In the data rows, 50 means zero.
Some points:
{46, 55, 64, 40, 54, 45, 39, 73, 42, 36, 48, 61, 57, 39, 26, 35, 61, 47, 22,
 47, 57, 40, 41, 44, 60, 85, 49, 50, 56, 47, 41, 50}
{49, 33, 47, 66, 25, 52, 43, 45, 51, 50, 70, 53, 45, 28, 53, 53, 56, 40, 59,
 59, 60, 62, 50, 53, 50, 48, 53, 54, 52, 42, 50, 54}
{74, 23, 59, 52, 60, 35, 56, 28, 42, 44, 48, 35, 44, 50, 42, 43, 53, 43, 55,
 44, 45, 51, 45, 40, 64, 57, 41, 30, 44, 43, 58, 54}
{39, 47, 56, 59, 51, 51, 55, 59, 53, 63, 39, 33, 55, 56, 47, 53, 56, 56, 63,
 68, 46, 35, 39, 34, 81, 68, 46, 22, 57, 35, 47, 49}
{28, 35, 32, 60, 54, 33, 70, 61, 53, 53, 22, 40, 56, 52, 36, 51, 45, 39, 56,
 51, 55, 41, 46, 60, 48, 62, 45, 38, 51, 43, 50, 56}
{45, 46, 43, 48, 39, 66, 38, 33, 25, 65, 50, 64, 49, 85, 41, 43, 39, 63, 52,
 67, 49, 43, 47, 53, 65, 53, 62, 61, 40, 44, 46, 57}
{64, 55, 46, 51, 60, 53, 79, 30, 21, 77, 45, 74, 31, 40, 70, 77, 67, 50, 64,
 49, 66, 25, 69, 47, 56, 61, 74, 45, 67, 74, 55, 58}
{20, 65, 57, 48, 39, 41, 51, 38, 40, 51, 52, 56, 49, 48, 34, 59, 47, 57, 52,
 67, 50, 56, 49, 41, 67, 33, 55, 59, 38, 45, 56, 33}
{56, 52, 51, 41, 41, 37, 55, 42, 45, 33, 63, 62, 61, 40, 25, 52, 72, 47, 53,
 55, 73, 64, 51, 43, 69, 38, 40, 52, 44, 50, 64, 47}
{35, 46, 46, 42, 44, 65, 31, 46, 49, 56, 44, 47, 50, 38, 38, 66, 55, 32, 62,
 59, 47, 69, 70, 57, 43, 38, 42, 16, 45, 55, 68, 51}
{30, 47, 45, 51, 34, 36, 62, 50, 47, 54, 52, 37, 64, 62, 53, 66, 46, 45, 60,
 51, 40, 62, 46, 45, 62, 38, 65, 50, 54, 40, 52, 65}
{50, 47, 32, 28, 72, 76, 57, 38, 63, 49, 80, 54, 53, 49, 54, 52, 44, 73, 44,
 31, 51, 60, 63, 49, 52, 68, 67, 30, 39, 37, 29, 74}
{42, 45, 70, 34, 47, 61, 66, 60, 62, 19, 64, 39, 53, 56, 77, 40, 72, 56, 52,
 63, 54, 56, 58, 29, 42, 70, 36, 55, 65, 47, 65, 61}
{65, 40, 43, 62, 59, 36, 44, 57, 47, 46, 45, 24, 41, 42, 42, 55, 41, 31, 41,
 46, 62, 40, 69, 59, 33, 22, 39, 58, 38, 57, 38, 55}
{58, 36, 76, 58, 34, 50, 69, 48, 47, 42, 44, 62, 37, 38, 70, 57, 28, 50, 53,
 57, 45, 44, 46, 51, 57, 83, 42, 63, 29, 73, 61, 42}
{56, 49, 38, 39, 59, 49, 62, 72, 25, 73, 48, 59, 64, 42, 60, 36, 64, 38, 40,
 37,  0, 61, 46, 58, 41, 36, 48, 38, 57, 63, 52, 51}
{56, 56, 51, 66, 49, 64, 47, 46, 32, 48, 45, 46, 53, 36, 42, 58, 50, 56, 30,
 55, 56, 62, 58, 50, 65, 42, 62, 62, 44, 31, 50, 50}
{51, 53, 45, 31, 49, 60, 57, 28, 44, 57, 58, 18, 39, 60, 36, 53, 69, 55, 53,
 42, 52, 51, 54, 53, 50, 45, 45, 38, 32, 61, 44, 52}
{64, 42, 73, 43, 51, 60, 42, 68, 34, 43, 60, 58, 64, 65, 53, 35, 58, 47, 44,
 50, 54, 36, 56, 51, 46, 30, 80, 47, 56, 49, 48, 58}
{51, 53, 61, 52, 65, 42, 43, 53, 72, 70, 58, 44, 45, 45, 61, 47, 72, 56, 68,
 51, 40, 20, 43, 99, 71, 40, 56, 80, 57, 25, 80, 59}
{61, 40, 44, 45, 51, 38, 60, 32, 53, 59, 53, 47, 41, 65, 44, 27, 51, 58, 34,
 44, 37, 49, 44, 52, 51, 63, 57, 57, 36, 55, 67, 38}
{59, 38, 47, 52, 60, 71, 61, 30, 51, 48, 35, 65, 97, 46, 60, 55, 39, 50, 38,
 30, 66, 46, 42, 67, 60, 36, 26, 54, 46, 36, 31,  0}
{32, 27, 70, 47, 32, 53, 53, 65, 43, 43, 54, 66, 55, 51, 60, 51, 56, 34, 64,
 45, 54, 55, 31, 40, 35, 35, 51, 71, 39, 48, 29, 53}
{34, 31, 41, 63, 41, 29, 56, 44, 70, 49, 37, 51, 53, 48, 66, 40, 34, 52, 56,
 32, 51, 39, 67, 47, 46, 41, 56, 48, 35, 58, 30, 66}
{51, 40, 70, 49, 77, 42, 39, 53, 47, 88, 53, 54, 46, 35, 63, 52, 32, 62, 46,
 55, 80, 99,  9, 63, 34, 56, 46, 40, 47, 54, 62, 70}
{54, 70, 76, 43, 97, 34, 45, 48, 57, 34, 48, 52, 63, 69, 62, 72, 54, 21, 50,
 60, 38, 67, 62, 45, 59, 54, 64, 56, 46, 45, 35, 40}
{49, 76, 77, 58, 57, 43, 34, 55, 44, 53, 33, 44, 41, 46, 40, 45, 35, 49, 53,
 44, 66, 21, 45, 35, 37, 43, 54, 38, 37, 62, 43, 54}
{46, 78, 47, 33, 44, 48, 59, 56, 63, 55, 53, 69, 45, 77, 78, 48, 45, 28, 46,
  6, 78, 44, 39, 41, 67, 32, 27, 34, 52, 46, 71, 60}
{29, 61, 46, 45, 46, 24, 51, 52, 46, 52, 33, 57, 55, 46, 33, 50, 65, 63, 43,
 49, 48, 63, 48, 49, 49, 48, 61, 55, 60, 60, 22, 64}
{71, 71, 54, 52, 31, 38, 55, 28, 31, 49, 48, 31, 73, 65, 38, 27, 52, 57, 76,
 20, 59, 65, 51, 55, 10, 60, 54, 61, 75, 44, 62, 48}
{60, 44, 40, 45, 35, 42, 66, 49, 58, 48, 52, 56, 48, 35, 44, 49, 56, 51, 39,
 47, 45, 61, 66, 42, 59, 44, 51, 35, 56, 29, 51, 40}
{43, 40, 27, 34, 47, 46, 52, 66, 47, 39, 50, 49, 53, 68, 54, 63, 77, 50, 34,
 69, 65, 42, 51, 76, 28, 65, 55, 45, 27, 77, 72, 27}
{54, 83, 54, 58, 44, 62, 82, 76, 58, 72, 65, 46, 37, 51, 50, 31, 28, 60, 60,
 70, 43, 57, 64, 56, 35, 49, 40, 36, 35, 39, 54, 19}
{41, 46, 26, 61, 60, 69, 43, 69, 44, 35, 51, 53, 66, 53, 37, 46,  8, 48, 57,
 29, 48, 52, 44, 46, 73, 57, 65, 54, 58, 80, 90, 54}
{46, 57, 27, 45, 87, 57, 56, 58, 42, 48, 58, 65, 76, 37, 46, 39, 46, 68, 90,
 70, 57, 38, 62, 36, 36, 49, 12, 79, 52, 51, 47, 70}
{59, 35, 59, 42, 45, 59, 43, 63, 42, 45, 50, 19, 53, 76, 45, 44, 50, 43, 58,
 62, 56, 44, 50, 70, 61, 56, 38, 40, 45, 47, 31, 61}
{81, 46, 22, 57, 47, 40, 47, 57, 62, 46, 64, 71, 29, 97, 41, 80, 44, 65, 43,
 67, 49, 53, 29, 44, 48, 36, 26, 51, 71, 56, 39, 55}
{43, 51, 68, 96, 49, 54, 52, 41, 55, 39, 73, 67, 70, 65, 41, 90, 46, 48, 43,
 43, 38, 33, 59, 59, 12, 65, 54, 37, 55, 32, 61, 56}
{52, 48, 68, 32, 50, 39, 43, 42, 77, 34, 51, 56, 65, 25, 50, 63, 49, 99, 51,
 48, 40, 29, 41, 60, 43, 30, 52, 27, 53, 63, 59, 46}
{24, 51, 44, 65, 66, 52, 53, 47, 53, 47, 59, 54, 19, 35, 41, 26, 60, 36, 35,
 42, 76, 47, 60, 62, 47, 51, 52, 58, 70, 45, 39, 42}
{51, 57, 61, 58, 42, 83, 37, 30, 87, 58, 15, 64, 52, 61, 41, 37, 72, 42, 72,
 45, 41, 64, 55, 57, 54, 59, 44, 55, 49, 79, 39, 53}
{40, 51, 48, 35, 49, 44, 52, 40, 41, 41, 78, 42, 40, 50, 49, 37, 34, 44, 48,
 51, 44, 42, 37, 57, 47, 45, 67, 42, 34, 50, 38, 45}
{58, 39, 60, 48, 38, 60, 40, 52, 45, 59, 61, 47, 50, 28, 44, 49, 49, 33, 46,
 56, 37, 24, 50, 29, 55, 31, 39, 42, 55, 52, 56, 58}
{44, 48, 49, 63, 58, 66, 56, 32, 82, 80, 60, 25, 69, 52, 55, 44, 55, 44,  5,
 65, 49, 46, 40, 18, 36, 44, 53, 73, 63, 68, 60, 51}
{37, 42, 37, 56, 60, 39, 12, 48, 47, 44, 55, 50, 24, 53, 55, 49, 57, 57, 59,
 22, 33, 53, 64, 26, 46, 56, 38, 62, 31, 35, 59, 38}
{45, 43, 38, 56, 39, 50, 19, 59, 40, 56, 37, 60, 40, 48, 65, 41, 54, 56, 43,
 51, 59, 40, 50, 50, 40, 54, 51, 33, 77, 35, 44, 31}
{66, 80, 24, 59, 38, 38, 34, 23, 56, 37, 69, 68, 63, 34, 64, 36, 46, 21, 54,
 72, 32, 47, 28, 64, 50, 71, 40, 42, 46, 60, 34, 58}
{42, 51, 42, 42, 42, 35, 24, 51, 34, 68, 48, 31, 60, 50, 76, 59, 52, 62, 52,
 51, 57, 50, 61, 34, 48, 56, 45, 60, 45, 48, 45, 31}
{49, 50, 49,  0, 47, 60, 56, 31, 56, 35, 13, 54, 27, 43, 46, 62, 19, 32, 46,
 68, 37, 46, 45, 51, 23, 52, 48, 65, 67, 24, 64, 56}
{55, 68, 48, 43, 35, 64, 54, 69, 49, 59, 51, 30, 44, 35, 41, 92, 54, 54, 37,
 13, 36, 47, 35, 58, 52, 71, 35, 81, 47, 49, 37, 58}
{48, 47, 74, 43, 48, 41, 44, 53, 58, 50, 66, 44, 40, 56, 45, 51, 17, 56, 54,
 48, 42, 66, 78, 65, 71, 55, 38, 57, 95, 85, 35, 30}
{48, 71, 44, 78, 54, 65, 56, 44, 32,  5, 26, 33, 39, 50, 88, 43, 51, 75, 29,
 59, 39, 67, 48, 63, 60, 32, 40, 47, 53, 52, 54, 69}
{53, 40, 63, 65, 56, 46, 53, 62, 57, 57, 33, 83, 34, 61, 32, 34, 58, 59, 42,
 48, 39, 61, 54, 42, 43, 37, 50, 58, 36, 41, 51, 50}
{82, 57, 37, 49, 35, 42, 40, 81, 74, 55, 35, 51, 62, 41, 54, 46, 42, 49, 48,
 63, 67, 56, 74, 43, 60, 57, 81, 59, 39, 42, 49, 64}
{67, 52, 37, 61, 67, 67, 57, 62, 62, 31, 48, 37, 31, 39, 49, 59, 56, 48, 89,
 45, 49, 56, 11, 32, 44, 43, 83, 53, 59, 53, 42, 17}
There is one direction along which these points spread out most. How far along it is each point below, from 0 to 99? 50 is the average, and the first point above lies past it. One standard deviation of the points above along it is 16.
{50, 47, 32, 28, 72, 76, 57, 38, 63, 49, 80, 54, 53, 49, 54, 52, 44, 73, 44,
 31, 51, 60, 63, 49, 52, 68, 67, 30, 39, 37, 29, 74} 36
{34, 31, 41, 63, 41, 29, 56, 44, 70, 49, 37, 51, 53, 48, 66, 40, 34, 52, 56,
 32, 51, 39, 67, 47, 46, 41, 56, 48, 35, 58, 30, 66} 67
{32, 27, 70, 47, 32, 53, 53, 65, 43, 43, 54, 66, 55, 51, 60, 51, 56, 34, 64,
 45, 54, 55, 31, 40, 35, 35, 51, 71, 39, 48, 29, 53} 65
{40, 51, 48, 35, 49, 44, 52, 40, 41, 41, 78, 42, 40, 50, 49, 37, 34, 44, 48,
 51, 44, 42, 37, 57, 47, 45, 67, 42, 34, 50, 38, 45} 59
{37, 42, 37, 56, 60, 39, 12, 48, 47, 44, 55, 50, 24, 53, 55, 49, 57, 57, 59,
 22, 33, 53, 64, 26, 46, 56, 38, 62, 31, 35, 59, 38} 70
{52, 48, 68, 32, 50, 39, 43, 42, 77, 34, 51, 56, 65, 25, 50, 63, 49, 99, 51,
 48, 40, 29, 41, 60, 43, 30, 52, 27, 53, 63, 59, 46} 36
{20, 65, 57, 48, 39, 41, 51, 38, 40, 51, 52, 56, 49, 48, 34, 59, 47, 57, 52,
 67, 50, 56, 49, 41, 67, 33, 55, 59, 38, 45, 56, 33} 68
{39, 47, 56, 59, 51, 51, 55, 59, 53, 63, 39, 33, 55, 56, 47, 53, 56, 56, 63,
 68, 46, 35, 39, 34, 81, 68, 46, 22, 57, 35, 47, 49} 62
{53, 40, 63, 65, 56, 46, 53, 62, 57, 57, 33, 83, 34, 61, 32, 34, 58, 59, 42,
 48, 39, 61, 54, 42, 43, 37, 50, 58, 36, 41, 51, 50} 66
{56, 56, 51, 66, 49, 64, 47, 46, 32, 48, 45, 46, 53, 36, 42, 58, 50, 56, 30,
 55, 56, 62, 58, 50, 65, 42, 62, 62, 44, 31, 50, 50} 65
{55, 68, 48, 43, 35, 64, 54, 69, 49, 59, 51, 30, 44, 35, 41, 92, 54, 54, 37,
 13, 36, 47, 35, 58, 52, 71, 35, 81, 47, 49, 37, 58} 36
{54, 83, 54, 58, 44, 62, 82, 76, 58, 72, 65, 46, 37, 51, 50, 31, 28, 60, 60,
 70, 43, 57, 64, 56, 35, 49, 40, 36, 35, 39, 54, 19} 38
{46, 55, 64, 40, 54, 45, 39, 73, 42, 36, 48, 61, 57, 39, 26, 35, 61, 47, 22,
 47, 57, 40, 41, 44, 60, 85, 49, 50, 56, 47, 41, 50} 68
{44, 48, 49, 63, 58, 66, 56, 32, 82, 80, 60, 25, 69, 52, 55, 44, 55, 44,  5,
 65, 49, 46, 40, 18, 36, 44, 53, 73, 63, 68, 60, 51} 37
